In the rows, 128 means zero.
These are runs of 6 systems, one row a step. Runs of the same system follow the same rule from any start.
Z_250, run 1:
[[125  82 109 121  63 110 143 166 147 117 129 119 123 154  59 114 137 100]
 [109 170 169 112 173 127  61 104 156 141 104 156 114 133 107  76 126 149]
 [152  98 114 147  72 132 121 153 151  97 120 147 152 105 140 171 112 198]
 [102 109 101  68 123 126 101 143 109 182 113  88 110 142 169 100 154 129]
 [190 154 126 186 152 100 154 105 142 152 133 133 130  76 157 128 115 144]
 [129  87 131  85  79 126 159 138 125 110 127  63 114 112  95 120  99  94]
 [111 180 189 107 172 138 108  63 123 129 111 137 115 102 141 129 142 129]
 [146 120 105 152  85 177 152 142 117  99 125 135 144 118 135 212 108 128]
 [ 70 140 115  97 147 135 129 139 119 175 153 124  85 173 142 129 162  84]
 [182 155 134 213 152 106 113 134 142 125 154 171 133 117 111 151 120 100]]
Z_599, run 2:
[[133 193 114 164 173 160 132 120 132 116 108 184 123 126  75 152  98 141]
 [103 121  96 136  97 171 153 133 195 167 146 114 114 154 165 125  93 135]
 [160 124 142 159 135 128  91 130 112 187 102 132 139 126 167 101 192 117]
 [172  89 112 143  72  69 118 149 148  92 138 144 147 102  98 153 131 149]
 [ 83 138 152  69 152 102  90  98 149 103 119 135 138 137 127  80 117 175]
 [134 179 141 151 161 172 129 133 113 116 118 166  93  91 127 188  99 170]
 [117 100 122 107  92 153 152 141 154 162 144  71  93 115 185 134  97 126]
 [146 111 171 139 139 104 116 138  69 153 119 115 122 112 152 117 205 108]
 [147 104 122 111  89  78 138 129 117  67 144 119 139 105  72 167 112 105]
 [ 65 152 152  82 181 134 136 105 128 106 127 124 119 156 103  75 105 130]]
Z_289, run 3, 10 rows:
[[152 148  91 185 154 137  85 146 171 169 148 162 139 151 164 123 111 128]
 [128 104 104 130 109  75 136 130 158 117 155 142 150 110 192 147 131 202]
 [135 158  98  83 126  97  88  80 190 154 120 118 121 106 126 109  94 141]
 [147 173 141 124 168 121 142 113 116 130 133 131  83  59 151 169  93 162]
 [ 89 131  98  70 148 128 156 132  98 180 120  95  85 126 160 109 146 140]
 [151 141 121 144 133  89 121 133 118 181 155 124  82 109 126 158 164  62]
 [117  87 122  87  77  74 168 150 104 106 139 112  97 105  94 150 162 137]
 [127 142 149  89 107 140  83 121 126 133  87 126 100 128  38 120 144  86]
 [133 124 154 141 127 179 133 177  64  92 115 134 109 115  99 184 120 126]
 [ 99  82 142 120 109 181 104 184 102 140 110 107 132 180 125  85 153 120]]
Z_88, run 4 (10 x 18):
[[125 153 155 114 189 136 102 104  93 147 127 110 128 103 214 128 125 145]
 [140 138 129 156 101 122 165 108 184 159 154 132  98  91 174 167 118 153]
 [ 94 123 135 117 115 141 145  97 142 189 102 127 129 155 160  85 201 133]
 [ 81 142 124  76 101 107  99 115 147 130 144 151  90 133 124 191 161 124]
 [ 85  85 133 116  63 184 170 160 135 127 121 110 114 163 107 131 140 124]
 [100 112 132 101 150 116 131 146  56 113 149 105 128 152 130 144 162  60]
 [163  96 120 156  87  84 155 170 132 104 162 126 110 110  79 160 122 100]
 [148 102 155 138 139 116 123 149  93 122  95 114 151 134  75  53 153 118]
 [159 158 160 113 154  99  72 124 112  85 118 140 112  82  79 149  91 130]
 [166 139 154 168 127 190 149 121 152 123  93 110 135 106  99  97  64 138]]
Z_390, run 5 (10 x 18):
[[ 88 118 190 136  96 114 150 109 167 153 143 139  89 136 143 117 190 132]
 [ 64 111 172 130 118 109 165 138 139 113 168 154  99 145 162 144 170 160]
 [ 53 124 161 130 154 148 167 134 121 122 173 131 112 169 186 131 137 125]
 [ 87 123 151 168 149 149 175 116 130 108 176 138 162 177 173 128 134  94]
 [ 92 132 121 146 157  99 177  82 151 112 175 138 171 172 146  97 127  88]
 [107 168 141 147 189  95 139  73 150  96 162 166 162 147 126 110 110 119]
 [ 95 166  95 114 186 113 140 100 114  74 144 169 159 148 108 146  98 134]
 [106 174  93 112 179 168 102 108 118 101 124 149 159 163 102 137  84 102]
 [143 148  70 136 136 146  84 117 131 110 112 158 188 167  90 139 109  93]
 [146 143  64 121 136 100  61 137 148 135 119 149 159 154  79 104 110 110]]
Z_8, run 6, 10 rows:
[[126 104 151  75  98 121 120 158 112 115 103 103  85  75 134 143 120 201]
 [150 145  86 118 148 126 161 130  82 105 143 112 116  83 150 205  83 126]
 [ 85  97  99 104  89 128 183 150 107 143 155 115  98 149 144 175 170 107]
 [159 133 127 120 116  94  99 101 105 175 124 117 118  97 165 167 190  89]
 [163 124 141 164  85  92 117 143 168 129 163 144  93 103  88 171 125  95]
 [113 127 196  79  91 144 113  88 149 107 117  95  99  92 110 145 117 114]
 [139 153 150 158 150 158 151  86 111  99 152 118 153 122 147 175 100  61]
 [100  90 155 143  90 149 167 126 136 139 143 106 148 174 134 101 169  68]
 [174 134 181 165 141 124 114  87 123 162  96 115 151 104 137  81 165 101]
 [163 123 152 181 112 115 159 125 164 100 126 150 142 115  58  96 104 134]]
Z_289, run 7:
[[104 106  52 104 108 100 114 164 138 174 140 133 121 176 136 113 163 122]
 [171 134 128 148 104  67  75 139 160 127 153 162 108  96 100 169 136 130]
 [111 114 117  51  96 120 114 135 116  94  96 117 114 101 104 145 108 194]
 [144 170 143 120 165 182  60 142 116 163  92 119  86 112 113 127  99 115]
 [136  94 128 141 129 147 146 186  67 140 138 102 111 109 194 164 143 153]
 [144  86 115 113  78 105 101 141 150 175 121  86 131 140 137  84 156  92]
 [190 120 159 146  80 101 123 104 138 106 123 118 131  64 107 173 130 113]
 [110 114 145  77  92 174 170 114 126 110  77  89 118 109  94 104 101 162]
 [132 167 170 164 147 209 123 108 123 160 107 130 111 132 130 139 131  84]
 [ 98  83 126 152 104 149 196 163 111 123 168 109 131 155 182 148 141 120]]
Z_8, run 8 (10 x 18):
[[ 77 123 117 118 111 155 189 119 125  82 122 156 153 172  76 133 136 129]
 [115 162  99 103 162 144 123  73 120 176 102 118 153 155 143  93 151  87]
 [136 143 118 200 142 118 103 149 162 143 144 196 145 168 110 117 157 127]
 [122 114 140  88  98 114  68 123 183 127  99 118 133 129 101  71 109 166]
 [128 176 143 153 195 166 113 130 130 103 130 148 123 111 143 130  52 168]
 [ 79  83  91 108 114 147 152 161 113  87 143 123 172 181 147 123 114 159]
 [132 131 102 123 177 137 125 146  85 186 118 103 126 130 190  88 143 135]
 [159  98 104 177 120  89 127 192 111 123 134 172 134 123 117 138 160 178]
 [138 121 109  60 104  99 124 140 134 139  98  96  82  80  94 112 100 170]
 [116 171 115 125 167 145 147 129  94 101 138 160 100 103 131 202 107 157]]
Z_390, run 9 (10 x 18):
[[129 139 129  73 149 117  44 108 109 101 119 110 153 136 107 121 105  89]
 [172 149  91 156 151 118  82 156  78 127 117 166 139 129  85 166 151  89]
 [132  95 109 102 129 121  93 182  92 109 101 115 138 143  65  79 116 131]
 [168 133 124 135 153 139  75 135  78 160  75 132 152 112 144 107 169 147]
 [152 112  88 153 113 141 162 189 109 146  89 144 115 122  82 102 134 178]
 [132 110 144  97 112 158 111 121 139 158  70  99 131 107 157  76 128 198]
 [158 139 104 164  99 153 161 133 145 178 106 149 104  95 151 161 148 175]
 [112  99 134 106  71 142 159 143 184 136 128  99  88 114 129 113  89 175]
 [136 133 155 122 100 133 114  93 159 161 144 113 108  94 206 175 139 134]
 [122 112 125 147  94 112 176 158 157 127 184 121  79 115 124 171 106 106]]
Z_250, run 10 (10 x 18):
[[104 118 120 142 150 159 127 143 145 168 115 124 144 180 140  41 135 133]
 [141 107 146 172 107 101 157  97 191 123 135 145 170 133 135  78 135 161]
 [122 102 122  85  94 137  98  96 160 121 103  91 177 147 131  82 108 125]
 [117 157 115 111 138 111 135  56 173 135 130 136 155 114 187 129 116 173]
 [157 110  57 100  82 108 143  93 131 134 128  97 171 115 153 173 124 100]
 [119 173  81  86 167  93 143  80 138 158 146 113 104 116 131 131 100  91]
 [163 149 103 129 117  75 146  93 122  95 142 142 131  85  85 193 116  99]
 [102 154 101  64 146 137 103 140  87 107 117 128  96 128  75 166 103 107]
 [125 164 115 140 154 108 129 142  95 120 129 189  97 110 110 188 161 161]
 [142 107  85 136 110 143 119 210  77 136 112 139  99 136  75 152 139 115]]
Z_88, run 11 (10 x 18):
[[138 149  90 140 111 183 118 110 179 171 125 118 129 129 171 152  87 118]
 [ 84 144 109 152 167 134 128 122 150 172 169 152 133 186 186 115 151 104]
 [112 101  94 121  80  95  86 137 167 138 162 150 145 155 173 172 163 131]
 [ 66  75 135  91  99 115 131 167 150 126 150 109 118 171 148  81 138 158]
 [ 93  87 180  99 117 110 128 137  89  75 149 115 135 125 162 155 156 136]
 [141  82 146 107  86  98 192 128 118 110 139  69 113  88 127 124 115 119]
 [131 129 176 139 148  95 190  99  89 113 118 130 130 110  93  98 173 113]
 [168 149 122 103  93 102 132  89 125 116  84 129 121  80  52 152 138 115]
 [116 164 125 126 148 178 153 126 129 124  85 145 109 139  39  95  99 122]
 [149 171  97 139 160 175  97 118  85 113 106 151 156 132 102 181 109  89]]
Z_599, run 12, 10 rows:
[[140 113 194 141 144 178 114 108  98 117 103  89 175 125 171  89 126 121]
 [157  92 154 168 115 162 163 163  82  78 102 120 162 112 117 123 118 156]
 [ 99  89 134  91 110 172 129 134  97  83 102  99 182 153 142 106 119 151]
 [133 127 116 133 159 188 127 171  46 111  79 136 145 133 112 127 125 160]
 [105  86  67 110 105 164 144 188  93 111 131 113 145 160 147 157 110 145]
 [123 115  75 105 169 130 102 163  55 145 111 117 151 156 153 110 149 125]
 [141 118  40 134 141  93 146 176  82 104 146 151 149 138 124 173 130 136]
 [100 133  45  74 164  88 134 115 115 134 145 125 152 154 152 118 119 129]
 [133 171  57 143 175 100 164 123  95 153 131 170 122 124 131 155 149 141]
 [127 133  42 106  97  88 170 101 164 164 146 129 123 127 141 157 135 118]]

Which system made each of these runs?
run 13, 2 rows:
[[164 158  84 123 137 146 180 116 127 159  99 103 105  79 124 127  77 149]
 [128 123 142  93  79  98 182  91 129 139 114 105  92  89  90 146 164 104]]
 -> Z_250
run 14, 2 rows:
[[187 135  90 148 132 120 160 130  85 165 123 108 113  72 159 178 132 115]
 [135 130 132 116 134 124 188 141 106 146 135  86  66  98  88 127 106  78]]
 -> Z_250
run 15:
[[127 119 152 131 140 100 191 112 127 171 135  98  98  96 177  89 149 151]
 [187 117 160 146 104 150 146  97 115 124  97  78 152  88 112 117 116  79]]
 -> Z_250
run 16 (2 x 18):
[[120 167 121 133 172 140 122  93 116 190 110 134 125 153 131  96 171  78]
 [166 123  86 180  85 101 159 144 158 138 148 157 123 125  80 163 135  99]]
 -> Z_599
run 17:
[[ 73 122 150 120 136 135 128 142 182  95 170 131 119 156 144 101  68 167]
 [121 101 150 126 128 138 137  91 104  93 138 106 197 136 201 135 139 124]]
 -> Z_88
run 18, 2 rows:
[[126 134 136 131 157 116 163 127 147  90 126 121 134 123  71  65  60 141]
 [ 76 154 159 153 149 188 150  97 139 116 134 166 154 167 163 142 141 141]]
 -> Z_599
run 19, 2 rows:
[[119 161 164 119 150 143 168  52 169 140 113 107 127  99 157  96  97 150]
 [144 133 177 168  98 169 187 103 133 153  95 131 107  98 138 139 162 150]]
 -> Z_599
run 20, 2 rows:
[[103 147  95 108 174  66 103 146 119  86 159 176 132 140 115 150 116 163]
 [143 110  73 111 144  85 103 173  65  96 116 150 157 127 115 148 151 159]]
 -> Z_250
run 21 (2 x 18):
[[144 100 128 192 144  78 138 178 133 132 178 146 135 153 120  99 142 106]
 [163  99 150 119 114  75  56 139 124 112 112 134 161 114 119  96 155 152]]
 -> Z_88
run 22 (2 x 18):
[[124 143 146 147  91 166 123 148 175 180 130 135  55 113 124 157 133 132]
 [149 121 167 149  85 133  72 153 165 167 145 115  78 114 127 148 136  89]]
 -> Z_250
run 23 (2 x 18):
[[180 147 108 176 121 182 126 116 117 150  71 149 166 119 124 138 141 135]
 [129  76  94 130  65 130 145 169 160 133 108 125 146 146 123  96 132 183]]
 -> Z_599
run 24 (2 x 18):
[[ 92  89 168 159  89 150 118 146 179 126 142 143 147 182 133  86 155 134]
 [100 108 150  63 127  98  69 111 116 106 149  93 145 138 157 132 135  93]]
 -> Z_88
run 25 (2 x 18):
[[149  87 113 139  86 115 136 139 166 171 126  85 133 139 134  64 130 101]
 [ 95 144 185 122 169  82  82 118 123 105 155 167 119 147 123 115 165 126]]
 -> Z_88
run 26 (2 x 18):
[[ 95 158 138 108 141 188 100  91 157 130  87 142 154 168 104  85 115 133]
 [129 152 102 173 166 172 103 121 152 131 120 165 182 175 146 102 106 137]]
 -> Z_8
run 27, 2 rows:
[[140 130  89 124 162 101 162 123  68  67 125 142 177 113 128 163 116 156]
 [ 97 127  72  88 158 124 179 138  55 119 107 128 138 147 105 127 151 130]]
 -> Z_250
run 28:
[[139 130 147 126  92 137 127 155 125  84 102 160 105 107  41 164 123 148]
 [ 91 139 144  94 126 167  75 165 107 144  91 151  86 142 106 139 162 165]]
 -> Z_250
run 29:
[[130 112 117 158  93 160 180 127 174 126 129 114 143 152  81  92  90  93]
 [108 142 187 131 141 174 146  77 129 144  80 132 144 132 148  84 163 161]]
 -> Z_8
run 30:
[[104 112 104 158 112 174 204 142 127 112 106 148 162 167 101 104 133 156]
 [131 141  93 112 142 136 147  86 129 177  79 126 155 130 150  74 158 159]]
 -> Z_8
run 31, 2 rows:
[[148 129  94 100  97 121 178  89 104 152 122  83 120 103 117 165 142  59]
 [125 149 159 163 105 135 160 106 139 157 132 157  97 130 115 167 187  86]]
 -> Z_8
run 32, 2 rows:
[[112 132 163 117 138 114 133 142 132 137 144 104  72 130  63  97 118  68]
 [133 152 208 150 144 135  87 123 131  77 121 164 122 104  92 147 116 147]]
 -> Z_250
run 33 (2 x 18):
[[101 174  93  69 144  98 135  76 143 142 124 130  98 124  87 134 121 101]
 [101 142 111 158 100 180 165 131 149 104 115 181 144 167  80 161 135 137]]
 -> Z_88
run 34, 2 rows:
[[ 88  98 200 159 125 182 145 158 120 108 134 131 127 153 167 116 142 162]
 [114 110 116 128 112 146  97 106 148 130 154 107 183 180 167 124 129  67]]
 -> Z_289
run 35, 2 rows:
[[139 140 129 127 119  81  56 131 199 137 136 156 113 128  82  97 115 139]
 [103 159 173 106 159 146  74 129 157  84 129 144 109 120 112 125  64 168]]
 -> Z_8
run 36:
[[155 151 182 157 125 166 123  91 151 110  96 123 143 116  69  97  98  92]
 [101 113 185 174 109 189 150 144 166 108 124 141 133 163 107  92 114 142]]
 -> Z_599
run 37:
[[176 151  93 151 155  91 132  98 121 141 100 156 163  89 154 121 138 182]
 [120 161  98 108 145 128 126 111 161 154  98 158 111 109 138 108 114 216]]
 -> Z_88
run 38 (2 x 18):
[[104  94 122 102 106 178 153 185  97 134 122  80  88 141 107 123  98 107]
 [141 121 153 169 160 124 140 163  57 113 156 131 123 130 131 156 155  74]]
 -> Z_88
run 39 (2 x 18):
[[124 110 185  83 133 158 124 116 103 123 104  59 117  94 157  94  98 136]
 [135 136 181 142 132 165 172  80 111 121 120 113 133  89 195 162 135 148]]
 -> Z_250
